In the data rows, 128 means zero.
Some points, one per row:
[128 128 128 175 131 138 147 128 148 132 128 128 159 160 148 135 128 141 128 150 130 170 178 135 139 128 128 128 176 165 166 136]
[158 131 152 142 130 183 156 128 153 147 160 143 147 133 149 131 130 137 154 130 141 148 134 143 157 171 163 171 149 131 144 157]
[154 142 146 153 135 153 135 153 140 162 160 155 134 138 141 140 148 157 143 163 158 140 153 157 154 160 165 152 132 133 138 160]
[139 147 146 148 133 136 137 153 185 149 128 128 155 149 128 138 154 128 128 128 148 129 147 151 128 134 128 128 157 138 156 128]
[135 132 128 168 132 131 128 154 164 129 130 130 149 168 130 152 175 128 129 148 169 145 190 152 169 173 129 130 143 152 164 128]
[128 193 156 146 166 171 128 144 128 142 141 138 175 128 173 136 140 160 156 128 128 167 128 128 131 141 146 177 136 155 128 134]
[144 165 173 128 137 176 176 142 148 159 149 162 134 128 173 130 128 128 153 128 128 145 128 128 143 128 128 163 128 131 128 128]
[163 128 186 155 128 128 170 155 169 128 161 128 133 170 165 128 128 165 193 145 128 179 137 169 128 138 171 180 145 128 180 179]
[128 183 128 133 148 128 137 149 128 144 128 139 143 151 128 128 142 145 128 130 138 159 157 128 137 128 128 132 154 162 148 128]
[128 149 143 162 139 167 165 144 136 128 128 128 161 156 152 128 135 128 144 135 128 172 146 134 128 128 128 128 171 165 143 128]
[147 140 129 128 154 152 128 132 165 160 163 165 141 128 144 177 188 128 144 132 142 128 128 152 128 147 142 145 128 138 128 128]
[148 143 138 134 152 176 155 129 136 149 148 149 135 132 150 162 129 166 153 149 141 137 146 149 129 136 164 139 134 152 131 143]
[139 142 128 146 174 145 131 161 131 133 130 164 164 146 145 176 207 165 129 133 148 128 138 140 174 163 133 136 137 167 129 131]
[128 140 128 129 176 167 128 128 149 128 143 161 144 131 128 171 169 156 128 128 158 128 129 138 177 200 132 144 142 158 128 128]
[157 150 129 128 146 157 149 159 131 133 154 182 128 128 157 174 163 158 129 134 170 128 145 154 158 149 167 151 128 152 128 138]
[160 140 175 130 129 130 183 153 155 166 166 136 131 137 187 130 130 128 183 166 128 163 128 170 128 129 134 171 128 129 169 164]
[169 132 154 152 128 128 179 165 138 176 148 141 132 146 166 128 128 145 184 181 136 136 130 135 128 128 146 150 147 128 149 192]
[152 146 155 153 128 153 163 156 147 158 153 138 141 130 174 128 128 131 170 174 129 161 133 152 158 130 136 162 132 130 133 153]
[134 141 141 129 143 156 128 152 161 165 143 172 140 130 154 174 172 130 128 129 165 128 132 147 182 139 144 141 129 132 132 128]
[130 148 144 160 138 164 165 143 138 131 131 128 158 156 155 128 134 128 146 138 129 173 145 136 128 128 130 131 167 162 147 131]
[157 145 156 129 144 146 145 133 159 130 167 153 130 128 156 157 135 128 153 133 141 146 139 148 133 148 155 166 130 128 129 131]
[168 129 137 131 128 145 150 139 128 130 158 157 142 132 151 140 144 162 143 152 161 139 150 196 153 170 164 163 140 138 156 176]
[136 140 150 144 153 168 146 128 132 130 139 155 138 128 174 183 151 149 150 142 148 128 136 156 150 151 156 151 134 161 128 129]
[159 128 167 128 128 146 144 128 182 155 167 154 128 172 160 128 128 143 153 175 166 128 132 128 167 128 152 128 129 128 146 154]
[137 144 132 146 175 145 128 162 131 133 132 164 164 145 145 175 206 163 129 133 146 129 139 139 173 162 134 137 137 167 128 130]
[128 132 128 161 156 150 129 128 140 128 128 138 130 185 128 166 151 172 128 152 164 150 180 133 174 143 128 128 153 171 141 128]
[131 149 131 144 175 159 131 178 129 131 132 148 150 142 130 156 148 179 129 148 129 134 150 146 156 155 141 131 144 180 128 143]
[182 128 129 128 128 143 153 138 163 131 159 135 134 163 158 128 132 162 167 129 143 143 139 155 131 158 183 162 161 137 166 185]
[128 153 161 138 163 128 151 141 128 134 128 132 136 149 128 128 128 136 129 128 128 171 142 128 148 128 128 132 157 150 153 134]
Here are 10 more points, each followed by its number:
[133 152 131 180 176 167 128 153 129 130 132 136 158 165 129 157 161 162 147 134 130 145 163 129 129 171 149 141 154 175 128 138] 0
[131 143 128 163 163 131 128 151 133 129 129 153 147 165 128 150 172 154 128 161 133 153 174 139 147 166 133 128 135 158 131 128] 1
[153 150 130 129 147 155 150 162 128 128 150 178 130 131 156 172 164 159 128 130 167 131 148 153 157 150 165 151 131 154 130 138] 2
[128 175 129 175 153 128 138 164 128 128 128 128 154 161 128 128 138 152 135 128 128 188 183 128 128 128 134 128 167 172 128 136] 3
[128 167 129 192 150 143 138 164 129 131 129 130 151 162 128 131 130 178 151 170 128 187 179 136 146 130 129 129 160 176 152 128] 4
[149 159 179 128 145 172 129 146 156 188 172 167 128 137 167 137 141 128 141 167 158 141 135 128 156 128 160 142 128 128 128 130] 5
[156 146 156 128 146 143 144 133 159 128 167 154 128 128 157 159 135 128 152 133 141 145 140 148 131 146 154 165 128 128 128 128] 6
[148 130 173 158 131 128 151 141 168 148 166 129 129 164 163 130 130 149 178 188 131 151 133 165 130 130 148 159 137 132 169 159] 7
[180 128 128 160 128 141 173 156 168 134 137 139 145 133 149 150 139 129 163 140 135 138 134 167 161 145 135 161 154 140 138 174] 8
[156 151 169 134 128 197 162 128 154 146 168 138 128 129 166 130 128 130 165 132 143 154 128 151 132 153 151 179 128 128 139 138] 9
Which of these numbered points is nearest to each point below, looking only along the 4 directions in which the first points spread most? Its number follows each.
[153 159 153 128 149 139 154 139 144 148 161 159 145 128 156 157 134 144 143 150 133 136 137 170 131 128 158 148 128 131 128 144] > 6
[128 166 128 162 155 131 145 156 128 128 128 129 164 147 128 130 130 157 132 131 128 177 163 129 130 130 130 128 178 172 144 140] > 3
[167 151 134 128 130 145 128 130 160 183 172 170 129 130 146 146 150 128 138 167 165 131 136 147 142 131 153 132 128 128 133 141] > 5
[157 128 152 128 136 147 144 128 169 177 173 163 128 128 128 147 135 128 128 173 171 128 128 172 165 153 136 138 128 128 141 144] > 5
[130 152 130 182 179 168 128 152 131 132 129 134 159 165 128 157 160 162 147 133 128 145 162 128 128 172 147 140 156 176 128 136] > 0
[164 130 184 135 129 131 160 157 175 144 172 128 131 170 141 129 134 128 187 138 132 138 131 151 130 128 169 170 150 131 172 164] > 7
[134 138 152 143 142 145 153 142 153 136 152 149 158 129 175 154 150 128 161 133 130 143 128 145 130 144 128 174 128 139 131 132] > 6
[174 128 128 163 135 139 159 130 148 128 157 141 144 147 158 153 139 145 152 159 159 128 131 186 142 156 129 149 150 145 128 170] > 8
[128 157 182 160 186 128 150 153 139 136 144 128 173 128 131 133 128 149 165 141 128 164 128 176 128 128 128 159 130 141 131 152] > 9
[129 147 129 182 167 161 128 176 129 128 128 129 181 153 128 149 165 142 155 130 128 171 129 134 128 170 139 161 167 176 135 132] > 0
[132 142 145 139 128 128 131 145 142 150 132 142 145 154 129 155 160 128 133 136 187 129 175 139 178 140 139 132 145 128 176 131] > 1
[175 129 131 157 130 142 170 154 167 136 138 142 145 132 149 149 141 129 162 139 136 138 134 164 160 147 135 161 152 139 138 170] > 8
[147 157 145 131 142 155 163 164 128 132 152 148 166 128 152 150 139 134 153 133 128 142 128 144 128 137 162 182 128 144 128 153] > 9
[128 174 128 156 158 151 150 159 128 131 128 128 134 160 128 128 128 155 150 132 128 150 154 128 140 128 128 128 166 176 133 134] > 3
[155 150 128 128 147 158 150 162 128 128 152 183 128 128 158 176 164 161 128 130 170 128 145 155 159 151 168 153 128 154 128 138] > 2
[131 164 130 194 145 141 142 166 129 130 129 130 149 164 129 128 128 181 154 173 131 187 180 138 151 128 128 129 160 175 155 133] > 4
[128 151 128 173 128 128 128 146 128 139 128 134 139 174 128 139 158 131 128 153 150 151 198 128 162 130 128 128 158 152 154 128] > 1
[163 128 128 128 128 144 128 128 172 155 165 161 128 160 128 141 128 157 143 157 180 128 130 141 168 172 169 146 156 128 177 168] > 8
[128 169 128 159 172 172 128 144 128 134 129 137 191 128 157 170 169 170 147 128 128 140 128 128 128 159 171 154 164 179 128 152] > 0
[175 128 164 152 128 128 203 192 166 128 144 128 128 151 153 128 129 152 178 150 128 162 128 174 146 128 142 155 134 131 159 194] > 7
[157 156 151 128 148 140 155 136 145 148 161 159 144 130 156 154 130 146 143 150 135 136 137 169 130 131 161 145 128 131 130 147] > 6
[171 134 147 128 135 197 154 128 170 168 166 153 128 128 148 145 128 147 140 128 160 134 128 149 149 146 168 144 139 132 128 141] > 6
[128 135 134 154 176 128 135 170 135 128 139 128 171 142 128 153 161 145 128 128 128 157 128 178 129 180 128 158 148 156 142 135] > 0
[167 129 140 133 128 144 150 139 131 131 159 155 141 134 152 139 143 161 146 155 158 140 148 194 151 166 163 163 139 137 157 175] > 8
